In the data rows, the value 128 means zero.
Here are some numbered points:
[153  99 156 123 103  87 148  94  26 129 143 151  80 173  93 148 156 100 156  94 146  70 123 131] 0
[110 119 147 158 135 129  94 168 162 161 130 152 165 115 121 118 134 133 157 145 140 187 181 125] 1
[ 86 179  90 110 100 155  92 100 125 148 129 115 205  76 141 110 105 111 177 158 147 186 128 139] 2
[207 150 107 121 133 144 101 112 128 132 110 100 130  96 135 127 104 127 171 124 128  85 144 178] 3
[157  57 174 111 145 101 111 119 129  98 136  92 146 145  63 133 169 130 143 101 140  90 105  98] 4
[140 159 167 104 140  77 144  97 180 121 138  67  86 116 134 104 148 157 110 162  51  94 189 139] 5
[148  54 168 114 153 110 113 113 152 173 140 114 151 142  72 124 176 123 153  81 148  84 121 106] 6
[ 63  78 162  84  95 102 134 103 150 188 133 146 104  53 120 151 255  88  79 143 174  63 145  61] 7
[117  98 135 122 100 168  77 152 111 127  95 161 143 116 138 107 144  73  76 146  90  67 134 105] 8
[139 115 169 126 117 138 167 116  88  97 111 133 139 158 105 142 140 128 151  93 184 126 136 142] 9
[152  92 152 142 105 105 158 125  92 109 168 104  94 154 131 147 159 122 170 135 177  80  99 144] 10
[166 113 130 132 102 119 166 105  85  99 147 150  91 147 101 169 149 153 166 132 163 100 118 130] 11
[191  58  93 183 130 110 125 201  93 127 119 189 185 170  95 144 141 142  75 123  82 150  24  75] 12
[ 62 174 155 129 117 140 113 141 187 157 105 117 183  95 132 108 100 119 144 129  92 179 140 129] 13
[104 154  98 128 129 152 114 145 138 129 129 131 170  99 149 100  99 125 170 163 132 159 125 140] 14
[ 94 138  64 176 132 171  82 168 110 173 104 130 197 124 108 122 139 142 140  95 133 166 124  92] 15
[132  89 152 131 102  92 163 103  83 127 162 138  69 147 118 180 158 120 156 111 175  47 140 131] 16
[113 172 107  75 131 118 122  72  92 185 136  87  87  94 162 140 106 108  88 101 115  46 123 156] 17
New points follow, each followed by the numbers of its two nearest points above, nearest first.
[151 143 155 105 135 100 146 133 145 117 187 136 128  90 101 105 121 159 154 133 119 153 168 114] 1 14
[155 208  67 172 139 146 170 113  66 147  56 108 118 197 169 125  78 133  40 118  88 121  92 163] 17 3
[136 180  99 152 167 140 163  99  78 125  75  79 145 163 178 127  80 122   9 107  76 113  81 177] 17 3
[173  79 129 157  74 118 121 172 114  77 107 201  54 142 153 167 187 147  97 191  93 128 116  99] 11 8
[158  95 144  99 118 141 137 146 160  46 121 137 134 125 142 150  81  74  61  96 104 129 102 162] 8 9
[133 190  41 159 171 145 160 120  86 142  76  74 123 209 170 114 115 113  44 107  95 115  67 171] 17 3
[134 156 136  99 143 144 165  86 103 130 141 101 134 124 100 135  89 154 218 106 144 158 131 175] 9 3
[128 123 117 130  91 100 110 119 118  66 107 174  87 170 193 145  95 162 129 141  83 111 106 162] 11 10
[117 134 155 127 144 122 166 123 165 131 172 103 106  98 118 112 122 131 164 127 122 174 126 153] 14 1
[150 131 166  97 140 139  97 172 147 177 151 129 136  70 135  82 146 121  91 160  92 121 128  99] 8 1
[154  95 137  90 152 100 130 133 158  79 169 118 151 111 109 118 123 128 155 118 115 170 125 181] 14 4
[144 137 138  99 124 125 125 121 134  70 184 139 106 133 108 111 119 158 185 120 109 141  95 140] 11 14
[141  98 167  98 127 119 127 100 136 100 183 165 143 101 103 135  97 138 196 102 108 113  93 161] 11 9
[103 132 154 107 116 102 141  98 129 112 130 109 126 116 105 127 130 104 157 114 182 124 154 105] 9 11
[ 65 103  79 118 110  96 114 151 127 145 121  96 168  80 137 119 107 119 155 152 151 172 117 134] 14 2
[194 123 123 125 127 120 123 155 109 113 154 148 165 188  94 145 142 146  87 188  94 164  72 103] 12 11
[ 69  83 147 116 123 115  89  58 115 173  82  50  75 144 169  91 208  95  92 124 148  79 192 103] 7 17
[102 120 154 154 147 155 105 123 127 131 111 120  67 118 156 100  95 113 122 129  71 112 153 139] 8 14
[138 128 132 101 136  97 163  42 134  91 164 130  54  72 200 120  84 105 134 128 119 105 132 183] 17 3
[126 157  94 129 132 132 106 155 129 161 122 108 126  87  95 117 173 169 147 103 125 150 110  36] 15 14
[150 187  86 173 177 122 147 129  68 163  45  83 117 227 171 130  89 134  23 122  72  89  93 172] 17 3
[109 163 125 141 139 173  93 146 157 157 150 124 103 131  94 142 157 171 117 142 122 182 119 110] 1 14
[164 104 146  79 161 127 193 127 108 203 146  89 107  57 132  87 221 139 129 130 164  68 176 110] 6 7
